(in the rows, 128 means zero)
One turn moves each row of this set onto another row. After a few examples, where does it send each row asked below?
bim: [156 138 134 137 134  81 118 125 131 143 119 140 126 146 141]
saso: [134 122 117 153 132 143 134 170 128  96 158 132 134 150 139]
fud: [ 91  94 124 114 122 138 141 123 130 104 119 137 113 132 130]
gar: [109 140 113 130 102 134 142 136 163 121 146 120 133 155 100]
merep: [129 113 103 138 166 142 129 142 136 100 157 130 147 126 135]
laba: [120 171 101 122 119 122 116 146 137 107  87 129 105 139 111]
nemi: [156 104 146 146 107 137 125 156 120 123 123 113 101 137 108]
gonur: [153 133 141 144 101 157 149 143 130 139 126 119 121 126 125]
Metak: [110 146 113 125 117 127 126 145 133 118 142 116 147 141  72]
fegu: [112 111 116 124 132 118 110 143 132 108 138 114 119 150  70]
Komon: [128 122 110 148 143 133 134 160 127  86 151 132 160 128 127]
Beni: [158 143 139 145 138  85 126 121 131 136 113 141 135 150 133]
bunek: [156 129 137 139 145  79 116 120 128 134 112 140 125 148 133]
Vazi: [124 108 111 144 140 128 131 162 127  84 149 135 149 126 139]
Sus: [154 144 135 135 142  88 123 117 125 145 114 143 136 138 141]
Fuvo: [131 111 101 136 163 133 117 152 132 100 162 127 143 126 126]
Dano: [156 138 142 141 147  91 124 118 119 137 108 143 129 147 135]
bobid: [136 124 109 138 155 153 122 159 125 116 166 128 128 142 140]
Nidet: [161 123 129 132 144 148 118 132 127 145 135 104 116 120  92]
Gem: [116 152 106 124 122 123 121 139 139  98  79 133  94 143 122]
mosod: [152 132 138 140 139  83 127 116 132 134 109 145 130 143 145]
dazig: [110 111 133 129 146 144 129 128 115 103 119 123 115 157  79]
tuz: [132 123 122 150 139 149 133 171 110  97 151 135 136 144 137]
duga: [152 133 140 135 137  84 119 126 117 138 111 145 127 141 144]
zenub: [ 97 106 134 114 130 143 126 140  95 109 116 133 112 135 106]
Fofek: [151 108 117 138 132 121 131 120 162 118 129 106 141 105  94]
zogi: [155 142 137 138 140  80 116 125 120 138 113 140 137 140 129]
sol: [140  98 122 119 137 129 125 124 126 126 120 117 134  82 116]
Kem: [ 94 126 115 108 124 153 149 115 137 127 130 136 130 125 131]
zeva: [122 165  98 122 128 130 118 133 151 112  91 127  95 147 118]
Dok: [120 158 102 115 134 128 108 140 130 111  86 128  89 141 115]
Subu: [138 116 113 146 162 153 125 153 128 106 160 127 124 151 131]
nube: [100 133 107 107 103 139 132 138 147 139 151 126 121 134 126]
zemi: [152 100 126 128 132 149 130 121 150 143 134 112  99 120 128]
vul: [117 153  97 121 126 109 111 140 147  96  86 127 105 135 108]
Givol: [120 158  98 119 144 124 112 128 142 104  84 127 103 137 105]
Fuben: [144 117 128 138  88 115 134 154 138 119 127 116 141 101 114]
pasa: [144 102 144 148 113 131 148 136 124 100 102 122 138 109 108]
kitu: [116 156  91 110 132 120 109 132 149 113  92 128  98 129 122]
Buf: [113 160  99 116 129 123 121 131 139 101  79 134 111 126 120]

Gem goes to Dok
bunek goes to zogi
Nidet goes to Fofek
And these:
Fuvo goes to Komon
fud goes to zenub

One turn moves each row of this set onto another row. After a few examples, where does it send each row asked below?
zipas: [113 139  89 116 162 148 150 121 146 129  85 162 163 105 129 112 178 139
 172  95 157]
zugat: [ 96 143  95 120 104 136 122 125 142 152  50 142 131  88  87 104 158 136
 130 126 150]
temob: [106 131 103 175 152 117 136 106 159 110  49 159 166  82 124 106 113 111
 155 102 168]
Tepe: [ 98 107 120 108 133 183 127 169 168 143  75 155 163  98 123 128 152 120
 149  90 154]
Vev: [109 106 104 149 144 130 129  98 142 113  40 179 123  87 122  84 127  95
 166  98 172]
lovur: [108 125 114 118 117 174 122 168 174 147  64 163 164 121 108 120 136 108
 134 114 163]
sunu: [112 108 104 155 141 126 123 102 134 116  43 176 132  93 123  80 131  90
 171  99 167]
dofar: [137 124 126 128 106 181 148 155 171 129  81 135 149 101 113  77 110 109
 161 107 171]
Rabak: [120  80  90 144 129 164  96 115 157 138  91 131 132 102 115  82 144 123
 152  93 170]
ren: [128 102 128 148 110 188 129 152 182 129  63 133 139  95 104  92 133 105
 170 126 164]
Mez: [118 108 125 112 151 136 136 114 142 110  43 181 139  70 121  88 117 128
 194 109 152]
zabe: [ 91 107 106 106 120 180 131 165 163 153  76 169 140 104 113 108 150 115
 140  88 172]
tusu: [101 107 104 127 151 151 131 116 126 131  50 121 150 121 133 112 172 112
 160 109 126]
Vuvo: [117 110 120 104 146 140 135 111 140 110  37 181 134  72 115  92 125 130
 194 103 148]
Mani: [ 95 132  97 157 121 117 141 103 148 145  63 156 155  85  94 121 100 138
 179 107 150]
tir: [ 93 111 114 121 126 175 124 173 161 143  68 156 160 111 127  98 136 108
 121  98 173]
koze: [119 114 124 112 144 132 131 117 132 117  44 186 141  76 119  82 121 126
 196 111 151]
gir: [119  99 115 145 100 146 124 151 158 137  71 135 136 131 126  75 152 164
 154  95 171]
bune: [ 95 145 119 138 110 170 164 152 163 132  61 135 138  65 112 107 163 108
 150  97 161]
buro: [108 132 102 182 149 116 128 110 156 115  59 163 173  86 124 108 120 112
 164 102 165]
dise: [ 94 113  73 129 137 147 149 115 133 153  92 147 138 130 118  77 137 135
 151  97 177]
Vok: [126 130 120 132 107 142 136 146 150 123  68 128 149 122 139 106 175 147
 155  72 149]
pimuz: [115 121  99 117 131 148 125 122 148 146  46 155 144 135  94 104 151 134
 167 154 142]
rinid: [121 129 120 136  94 139 125 145 153 133  47 136 132 129 118 107 181 144
 151 100 147]
Mesak: [131 125 110 128 102 146 137 146 161 135  87 148 141 127 127  94 162 164
 166  76 170]
Rila: [122 117 126 143 105 141 118 159 164 126  48 142 146 125 123  89 170 165
 153 120 159]
vapal: [116 149 119 124 102 172 168 153 157 133  78 136 145  84 117  85 129 108
 146  87 170]
lagu: [122 138 117 103 124 142 122 134 121 123  62 115 163  93 133  92 139 119
 128  93 131]
Ral: [109 133  97 174 152 120 133 111 166 108  52 165 169  88 122 102 115 118
 152 100 174]
fek: [ 97 106 115 118 115 181 120 158 163 151  67 139 154 118 113 131 138 102
 138  95 148]
Zet: [ 93 104 123 129 132 128 140 116 122 132  54 142 153  74 120  94  95 141
 184 102 133]
kelor: [159 135 103  97 127 157 115 121 157 125  95 160 154 101 112 100 144 128
 169  92 157]
Ropa: [ 99 131  94 153 120 122 141 100 157 139  53 151 154  94  90 120  91 137
 166 111 151]
gaf: [ 97 102 125 122 135 134 140 111 133 124  44 131 153  78 116 107  91 144
 179 104 127]
rok: [107 112 102 134 155 146 130 143 147 134  68 138 178 128 126  72 126 153
 149 140 162]
resap: [102 114 104 150 145 146 103 145 172 128  69 142 167  71 113  94 161 157
 142 131 169]
Rasu: [109 104  99 146 145 132 129  99 141 109  41 175 124  88 126  80 130  96
 163  85 171]
nokil: [101 135 101 152 125 118 147 100 156 137  58 155 153  84  96 123  93 134
 172 111 154]
dut: [102 115 125 156 115 180 140 153 178 128  52 130 135  72 109 107 165 107
 162 119 155]
bov: [ 97 102 125 126 134 131 144 109 130 128  50 137 146  75 117 103  88 136
 180 104 135]

rok goes to tusu
Vok goes to gir
ren goes to bune
And these:
resap goes to lagu
Ral goes to gaf
tir goes to fek
Mez goes to temob
koze goes to buro

One turn moves each row of this set onto another row. After a few examples, where does it send each row asked below?
pur: [108 124  98 170 127 117 161 126 157 155 113 101 154 118 129 122 119 133
 124 118 122 139  93]
gasif: [134 144 139 129 120 145 163 126 127 131 111 155 130 109 143 110 145 128
 162 128 122 174 165]
vibu: [136 136 145 106 117 124 165  95 115 138 105 151 139 117 125 134 146 119
 152 126 122 172 160]
zot: [134 127 120 110 113 132 149 116 125 132 117 149 124 107 143 113 129 151
 177 110 119 152 165]
Mam: [106 151 116 134 136 122 144 126 151 156  83  93 111  79 132 119 137 130
 158 149 137 137  96]
pok: [ 97 105 111 126 154 122 141  98 123 132  94 120 120 116 128 101 130 149
 160 120  87 115 110]
lerin: [111 125 113 122 109 118 179 104 119 156  98 133 133  90 123 130  99 122
 111 125 128 117  96]
zete: [160 135 136 148 135  96 155  88 123 129  72 140  98 108 102 123 134 125
 144 126 153 129 118]
Fune: [118 131 128 155 142 129 146 102 147 144 126  68 113 125 131 125 155 123
 151 133  95 135  96]
bavis: [148 162 111 122  86 138 149 129  84 133  79 122 135  99 136 124 138 116
 134 126 144 134 134]
Todu: [141 158 147 102 112 122 162 119 116 159 110 154 131 108 138 138 118 121
 151 126 133 155 143]
guso: [127 155 128  97 138 126 136 122 121 150 100 143 118 117 143 117 141 157
 171 125 121 151 148]
gesuk: [154 149 132 135 111 131 156 132 101 118  78 103 149 121 139 102 154 108
 175 110 126 157 136]
met: [106 121  89 150 106 120 151 106 129 128 137 119 127 125 145 135 133 138
 101 121 109 110 105]
pilin: [157 143 119 132 116 130 155 114 100 152  53 114 145 105 116 108 140 141
 158 122 141 131 133]
zase: [110 107 128 153 127 139 200 108 134 116 101 120 144 108 125  92 148 110
 130 117 109 164 118]
Buzur: [149 144 134 139 141 104 156 117 122  93 101 124  94 135 137  93 148 121
 164 100 133 145 114]
zit: [129 139 143 157 138 123 149 102 140 145 130  86 103 132 140 133 157 119
 136 136  92 119  94]
nidis: [117 141 156 123 116 126 154 100 115 132 103 107 104  94 123 142 151  83
 120 131  98 152 108]
lev: [125 137 116 176 115 121 150 133 169 146 109  88 122 104 135 123 156 138
 118 110 124 148 104]
bafe: [102 123 114 146 106 134 132 141 138 103 123 117 112  88 154 110 126 106
 159 108  99 145 122]
mebo: [158 142 134 118 106 141 171 103  70 123  90 119 135 126 132 110 143 112
 149 120 114 126 135]
laz: [107 134 108 170 105 119 124 122 139 130 133 125 123 115 146 149 133 110
 110 134 104 122 109]
guka: [148 152 122 150 114 110 160 116 119 107  83 148  98 103 119 116 146 117
 111 118 161 152 123]
Ralu: [130 138  97 143 138  89 147 117 129  95  92 140 122 130 136 102 131 128
 167 119 157 137 113]
mubo: [116 130 105 171 102 133 155 128 160 137 122  85 127  96 130 127 143 123
 114 111 122 157 108]
gik: [121 118 111 173 122 105 172 113 166 147 110  97 154 124 129 124 142 131
 126 113 127 143  97]
Tobig: [135 135  98 137 106 130 142 130  91 114  82 135 162 121 143 104 127 122
 170 121 127 130 141]
Mun: [151 146 125 134 119 136 123 117  88 135  75 121 126 111 134 116 134 123
 183 138 115 113 139]
Nezof: [102 119 100 149 119 136 147 108 120 128 141 113 122 129 139 126 126 130
 107 114  85 118 104]
musak: [133 153 119  97 124 123 169 107 125 158 104 140 134 108 137 125 131 147
 169 143 149 149 143]
tav: [142 148 120 148 138  98 132 110 116 116  93 153  98 117 131 122 114 117
 160 142 147 111 112]
mutiv: [125 117 137 170 142 139 166  89 138 157 110  96 122 121 109 124 148 129
 117 131  91 133 105]
sisuz: [130 108 133 170 137 129 159  80 140 144 119 103 114 127 121 127 153 136
 129 133  88 113 112]
pidi: [149 135 121 136 114 118 171  99 102  84 114 144  88 122 133 105 141 116
 131 113 139 132 127]
Pegu: [107 130 109 157 110 124 123 104 130 142 132 108 119 108 130 157 124 108
 117 139  98 120 105]

Mun goes to Tobig
zit goes to met
And these:
pidi goes to guka
zot goes to gasif
Nezof goes to mubo
lerin goes to Mam

One turn moves each row of this set onto another row. After a few examples, where does it send each row asked below?
gafo: [ 96 161 156 116 159 154 138 102 144 119 160 127 134 171 129 135 124 112
 149]
dab: [ 99 134 195 135 127 153 107 108 124 108 149 136 133 129 117 139 130 100
 126]
Vabar: [116 132 173 136 130 146  95 123 149 102 157 114 134 157  99 149 139 139
 145]
vezez: [106 114 170 144 136 143 135 164 128 168 115  94 143 155 110 120 142 143
 140]
vudem: [135  93 136 109 158 151 144 150 144 139 153 101 144 150 142 109  98 112
 120]
Nife: [ 90 162 173 122 150 142 134 101 133 119 137 125 136 166 137 143 149 120
 161]
fodud: [102  99 161 157 150 152 128 136 122 166 156 104 114 146 132 107 100 104
 124]
megul: [102 106 162 121 124 154 149 158 175 124 122 107 136 145 114 127 150 142
 137]
giti: [130 115 156 132 163 138 108 162 157 138 124  81 131 154 136 113 165 132
 133]
gez: [ 96 143 152 121 156 145 155 102 120 135 158 127 136 167 145 136 104 110
 157]
Kod: [ 94 101 175 160 134 140 137 151 146 145 109 103 113 127 142 117 154 112
 135]
fov: [ 92 129 153 142 152 136 160 124 140 152 116 102 128 174 153 120 139 121
 167]
segi: [105  87 166 136 134 138 165 157 136 173 140 120 153 155 134 130 110 116
 144]
vegav: [131 111 163 129 153 137  98 130 110 134 151 137 163 127 143 110 174 140
 126]
dunod: [114 104 184  87 149 138 133 122 120 130 175 139 156 143 160 145 125 106
 135]
Vonik: [128 122 197 124 135 127  94 119 121 118 122 114 162 159 137 141 160 114
 149]
Gam: [ 91 104 174 134 151 154 129 123 120 154 184 127 115 137 139 124 103 101
 123]
migom: [130  95 149 115 157 152 110 128 157 129 175 142 159 142 143 100 161 128
 115]
zukod: [125  89 172 114 132 134 135 136 180 109 123 114 151 156 156 129 155 106
 143]
pere: [ 96 135 133 133 166 145 169 134 146 150 138 107 123 163 149 118 121 118
 152]
nem: [139  84 153 127 131 138 126 121 130 115 134 146 177 130 150 107 148 121
 128]
Rab: [142  94 147 137 148 149  98 126 153 131 147 125 165 157 129  88 157 127
 119]
Duf: [115 114 163 126 132 137 132 126 147 103 177 142 144 138 125 165 110 115
 145]
lefol: [110 122 176 143 152 126 116 136 109 155 183 132 143 148 128 160 116 121
 150]
gof: [ 92 113 189 152 129 149 117 135 169 126 118 110 118 142 127 119 167 108
 132]
femaf: [135 143 168 100 157 150 106 135 151 101 157 125 158 140 119 136 139 107
 117]
Gotor: [104  96 153 161 141 147 146 152 138 152 123 100 115 129 136 106 115 105
 125]
muta: [ 99 151 142 135 170 144 148 122 114 154 149 109 127 164 139 125 111 121
 153]
rurev: [146 105 143 139 154 144  99 130 112 136 147 125 166 138 130  94 144 134
 118]
pobeg: [125 118 171 113 169 145  98 131 105 161 173 101 144 168 132 119 119 123
 128]
dif: [ 95  99 191 126 109 138 126 124 143 116 130 116 135 155 129 149 156 146
 160]
guneg: [116 120 151 140 162 146 134 160 150 166 178 120 143 157 112 132 106 113
 128]
bifep: [ 95 131 179 126 148 159 117 120 124 125 180 137 121 122 123 135 116 101
 116]
Fegi: [123  81 166 133 149 133 107 127 125 152 153 132 158 147 161 103 175 137
 136]
vagud: [122  84 163 126 147 124 139 150 108 153 122  94 140 142 168 124 134 128
 148]
Dof: [ 95 149 160 125 140 143 156 112 155 109 115 123 139 160 140 136 148 114
 160]
som: [ 96 116 197 141 116 153 115 111 159 105 128 129 132 143 122 130 146  97
 131]
bomot: [131  73 163 127 137 139 114 108 120 139 158 142 171 154 156 102 142 123
 133]
Zonem: [100 151 152 142 150 144 145 123 156 129 107 101 132 173 131 119 148 121
 158]
Gezig: [134  88 138 121 153 142 133 143 140 128 154 141 160 119 155 103 154 129
 119]

gafo goes to pere
vagud goes to Vonik
segi goes to dif
And these:
Rab goes to migom
som goes to Gam

One turn moves each row of this set onto another row. After a few examples, where does it send each row asked below?
guki: [143  96 166 136 142 138 123 125 122 140 137 115 119 101]
Bopof: [129 111 130 131 157 127 118 135 156 121  96 120 110  95]
Tokag: [120 117 113 129 158 130 127 116 138 138 104 132  97  88]
Nobob: [155 117 171 109 134 136 122 132 128 131 132 112  98 123]
ribak: [148 113 124 135 168 117 129 109 140 129 105 134 121  98]
danet: [168 148 134 139 115 146 134 134 130 155 134  91 119 116]
Bati: [ 97 145 143 118 110 133 117 108 142 100 132 133 112 138]
pebi: [ 94 142 144 114 101 132 117 138 142 102 118 129 113 125]
lide: [101 137 131 116 101 138 124 134 130  87 137 116 123 126]
pafu: [161 165 123 117 130 141 146 139 116 142 133  95 119 120]
Falet: [130 116 119 131 164 118 140 127 147 134 109 134 121  82]
lema: [138 115 132 156 108 129 127 116 120 150 128 159 145 147]
Senob: [150 165 133 123 138 134 130 117 115 146 136  89 112 124]
Savo: [138 119 115 146 109 119 140 130 125 140 132 173 149 114]
kevar: [105 120 104 118 117 142 157 127 128 106 101 138 137 135]
dula: [169 168 139 131 136 145 143 130 129 141 128 103 137 128]
tuko: [101 143 101 114 121 141 156 121 154 126 113 144 148 129]
Guger: [134 101 143 126 144 142 106 130 116 162 121 120 125 100]
Tadas: [138 111 131 148 101 107 138 140 140 159 131 159 138 133]
nazun: [160 135 166 126 137 141 147 124 147 115 132 108  97 124]
fot: [118 154 114 131 114 131 142 135 155 156 160 149 137 133]
Moke: [114 149  90 136 119 147 155 133 143 145 139 145 134 143]
gafoz: [ 92 138 130 122 111 115 119 128 152 100 125 130 115 142]
roze: [141 117 115 153  88 124 130 121 127 143 138 143 152 138]
mudu: [ 97 163 134 113 108 124 139 139 125 104 129 129 115 134]
kog: [157 153 121 115 138 134 132 125 129 147 146  87 132 135]
Gulo: [131 102 113 128 164 114 141 109 149 131 111 119 116 106]
bize: [146 117 131 163  93 132 135 139 130 145 134 156 140 128]

lema goes to kog
dula goes to lide
fot goes to nazun
And these:
danet goes to mudu
tuko goes to guki
pafu goes to pebi
Senob goes to gafoz

